One turn moves each row of this set onto another row. After a few examples, where does it send each row asked below?
mose: [ 1.40  1.65 -1.94  0.01 -1.14 -0.05  2.10 -1.07 -0.84 -0.03 -2.02  0.04
  0.79  1.13  0.24 -1.37 -0.82 -1.26  0.05  1.89 -0.72  3.92  2.33 -0.23
  2.63 -1.63 -0.63 -2.68 -0.76 -1.46  0.45  0.65 -0.43]
tol: [ 0.52 -0.09 -2.37  0.14 -1.93  0.45  1.60 -0.89 -0.35 -2.33 -0.61  0.15
 -0.14 -1.49  0.90 -1.78  0.67  1.58 -1.00  0.55  2.30 -0.41  0.34  2.77
  1.51 -0.01  0.63 -1.66 -1.23 -0.59 -0.71 -0.06  0.57]
nunob: [ 0.43  0.30 -2.28 -0.81 -1.87  0.29  1.02 -1.05  0.40 -1.80 -0.84  0.09
 -0.51 -2.66  0.70 -0.89  0.61  0.27 -1.28  0.69  2.76 -0.59  1.07  2.33
  0.00  0.22  0.39 -0.76 -0.71  0.26 -0.04  0.11  0.90]
Satug: [ 1.21  0.18 -3.37 -0.10 -0.58 -1.48  1.54  0.01 -1.19 -0.76 -1.19  0.14
  1.78  2.17 -1.45 -0.07 -0.07  0.12 -1.79  1.94  0.83  1.15  2.31  0.41
  1.45 -1.22 -0.40 -3.23 -0.76 -2.62 -0.38 -2.71  4.09]
petof: [-0.28  0.07 -2.63  0.57 -0.95  0.27  0.01 -1.60 -1.08 -1.88 -2.11  0.39
 -1.75 -1.03  2.61 -2.35  1.25  0.14 -1.45  1.88  1.29  0.16 -0.11  1.76
  0.66  1.06  1.00 -1.26  0.02 -1.12 -1.47 -1.25  0.28]
Kila: [ 0.41  0.05 -2.99 -0.32 -1.95 -0.38  0.98 -1.73 -0.22 -2.01 -1.14  0.42
 -0.56 -1.95  2.03 -0.59  0.87 -0.40 -0.61  1.82  2.73  0.54  1.98  1.86
 -0.30  0.54  1.71 -0.85 -0.38 -0.01 -0.66  0.36 -0.02]
goz: [ 1.55  2.96 -1.94 -0.25 -0.17  0.24  0.65 -0.63 -0.48  0.39 -2.82 -0.24
 -0.20 -0.14  0.47 -1.28 -0.34 -3.12 -0.19  1.91 -0.91  3.93  0.30 -0.61
  1.65 -1.14 -0.99 -2.14  0.04 -0.85  0.29 -0.74 -0.68]
sal: [ 0.72  1.00 -2.97  0.20 -0.84 -0.20 -0.08 -1.19 -0.39 -1.86 -1.57  0.40
 -1.12 -2.27  2.26 -1.04  1.47 -1.16 -0.63  1.79  2.35  0.40 -0.33  1.66
 -0.31  0.81  1.60 -0.87  0.17  0.21 -1.06 -0.99 -0.42]
tor: [ 2.03  1.81 -3.86 -1.04  0.42 -1.48  0.29  0.73  0.10 -0.52 -1.28 -0.25
  0.92 -0.13 -1.35  0.74  0.43 -3.03 -1.30  1.67  0.80  1.83 -0.03 -0.18
 -0.43 -0.75  0.16 -1.49 -0.14 -1.12 -0.33 -3.74  3.74]
mefe: [-0.41  0.94 -3.46 -2.17  1.21 -2.31  2.59 -0.52  0.70 -0.98 -0.97  0.00
  1.39  1.93 -0.20  2.31 -0.69 -0.33  0.80  1.49 -0.14  1.78 -1.00 -0.72
 -0.47  0.29 -1.34 -1.63 -0.60  0.49 -1.67 -0.26 -0.60]
folo: [ 1.24  1.61 -3.76 -0.10  0.22 -0.76  0.44  0.53 -0.84 -1.01 -2.45 -0.51
  0.72  1.45 -0.81 -0.64  0.26 -1.09 -1.69  1.67  0.26  1.78 -0.56  0.40
  1.22 -0.59 -0.78 -3.64 -0.42 -2.49 -0.96 -4.56  3.53]
tiko: [ 1.03  1.28 -1.19  0.56  0.30 -0.12  0.70 -0.88 -1.67  0.80 -2.03  0.60
 -0.17  1.27  0.25 -2.27 -0.36 -1.63 -0.95  2.26 -1.66  2.61  1.26 -0.84
  2.51 -1.44 -0.97 -1.51  0.25 -1.63  0.22 -0.31  0.20]
netip: [ 1.25 -0.43 -2.23 -1.79 -0.57 -2.94  0.77  1.29 -2.14  1.09 -3.28 -2.06
  1.03 -0.14 -1.76  0.23 -1.04 -0.31 -0.22 -1.05 -0.85  0.52  3.12  1.32
 -0.64  0.84  0.18 -2.28 -2.26 -0.16 -0.99 -1.46  1.82]
Retu: [-1.05  0.79 -2.73 -1.38  1.60 -2.26  2.09 -0.59 -0.42 -0.63 -2.06  0.17
  0.78  3.36  0.09  1.20 -0.42  0.86 -0.27  1.68 -0.15  1.09 -1.12 -0.62
  0.58  0.56 -2.27 -2.73  0.06 -0.45 -2.05 -1.05 -0.79]
did: [-0.59  0.85 -3.90  0.34  0.17 -2.92  0.43 -0.35 -1.29  0.53 -2.55 -0.63
  0.59 -0.61 -2.10  0.94 -0.89  0.35  2.65  1.59 -3.19 -0.26  0.57  0.84
 -0.44  0.03  0.39 -1.72 -1.49 -0.61 -1.29 -2.15  0.22]
kete: [ 0.35  1.03 -2.30  1.00 -0.42 -5.17  0.88  0.72 -1.60  0.61 -3.16 -0.13
 -0.24  1.51 -2.50  1.52  0.29 -0.20  1.02  0.64 -0.76  0.18  1.64  0.72
  0.63  1.12  0.76 -1.36  0.35 -0.65 -1.22 -1.21 -0.62]
Puf: [-1.07  0.12 -2.86 -2.03  0.78 -2.56  2.92 -0.74  0.20 -1.04 -1.34  0.17
  1.02  3.27 -0.25  1.76 -0.76  0.63 -0.21  1.42 -0.10  1.57  0.28 -0.64
  0.27  0.53 -1.61 -1.61 -0.29 -0.45 -1.83  0.23 -0.07]
Vuv: [ 0.94  1.35 -2.00 -0.12 -1.21  0.16  0.27 -0.41  0.12 -1.75 -1.53 -0.02
 -1.10 -2.46  0.93 -1.30  1.39 -0.23 -1.36  0.40  2.89 -0.42 -0.96  2.33
  0.44  0.62  0.33 -1.23  0.00  0.36 -0.52 -0.99  0.13]
Pinos: [-0.37  0.82 -3.82 -0.24 -1.26 -3.73  1.79  0.50 -0.46 -0.87 -3.34 -1.52
 -0.68  0.62 -1.98  1.02 -0.54 -0.78  1.93  0.12 -2.44  2.13  0.72  1.07
  0.42  1.58  1.29 -0.89 -1.26 -1.55 -2.11 -1.12  0.22]
malaf: [-1.28  1.01 -3.08 -2.35  1.76 -1.78  1.52 -0.75  0.40 -0.48 -2.06 -0.05
  0.38  2.03  0.10  1.65 -0.73 -0.41 -0.09  1.83 -0.67  1.23 -1.40 -0.94
 -0.71  0.70 -2.21 -1.63 -0.02  0.01 -1.82 -1.24 -0.20]
Suso: [ 1.28 -0.13 -2.13 -1.48  0.15 -2.76  0.17  1.76 -2.38  1.03 -3.69 -2.25
  0.09  0.03 -1.46 -0.61 -0.69 -0.87 -0.52 -1.28 -1.69  0.75  1.41  1.22
 -0.19  1.34  0.23 -1.84 -1.90 -0.55 -1.57 -2.49  1.86]
zisid: [ 0.13 -0.45 -2.82  0.79 -1.67 -0.12  1.07 -1.89 -1.17 -2.22 -1.19  0.68
 -0.35 -0.64  2.32 -1.68  0.97  1.22 -0.68  2.01  2.10  0.05  1.45  2.14
  1.05  0.31  1.42 -1.95 -0.59 -0.82 -1.15 -0.16 -0.20]
feti: [ 0.08  0.10 -1.76  0.07 -1.29  0.26  0.63 -0.56 -0.42 -2.00 -1.51  0.11
 -1.67 -1.27  1.10 -2.42  1.15  0.68 -2.09  0.35  1.84 -0.50 -0.53  2.31
  1.39  0.87  0.28 -0.74 -0.21 -0.92 -1.00 -0.89  0.94]
pez: [ 2.22  1.36 -4.07 -1.02 -1.23 -1.89  2.09  0.42  0.21 -1.13 -0.93 -0.32
  2.15  0.76 -1.56  1.50  0.01 -1.68 -0.75  1.44  2.12  2.52  2.19  0.46
  0.26 -1.09  0.36 -2.90 -0.89 -1.40  0.03 -2.15  3.31]
poma: [-1.09  1.63 -3.08 -0.27 -1.21 -3.36  0.53 -0.46 -0.97  0.59 -5.11 -1.16
 -0.52  0.27 -1.84  1.49 -1.03  0.28  1.12  1.31 -1.19  0.49  2.27  1.22
 -0.46  1.09 -0.99 -3.27 -0.44 -0.94 -1.05 -2.14 -0.34]
nasu: [ 1.68  1.71 -1.83 -0.52 -0.20 -0.40  1.10 -1.01 -0.49  0.87 -1.23  0.55
  0.65 -0.39 -0.11 -0.63 -0.69 -2.82  0.06  2.30 -0.82  3.08  2.26 -1.00
  1.18 -1.90 -0.35 -0.77 -0.13 -0.40  1.01  0.75  0.08]
delu: [ 1.81 -0.11 -2.36 -0.56 -0.08 -2.63  0.74  1.74 -2.80  0.80 -3.11 -2.08
  1.54  0.32 -1.49 -0.54 -0.61  0.54  0.45 -1.16 -1.12  0.52  1.50  1.80
  0.66  0.44  0.33 -3.57 -2.50 -0.42 -1.50 -2.39  0.92]
kozo: [ 2.44  0.75 -2.45 -1.02 -0.06 -3.17  0.41  2.00 -2.18  1.03 -3.13 -2.07
  1.30 -0.55 -1.66  0.38 -0.26 -1.01  0.51 -1.30 -0.38  0.87  1.19  1.47
 -0.38  0.76  0.67 -2.80 -2.04  0.57 -1.15 -2.29  0.50]

malaf -> Retu
Kila -> sal
Where do these go?
netip -> kozo
Satug -> pez
nunob -> Vuv
tiko -> mose
kete -> Pinos

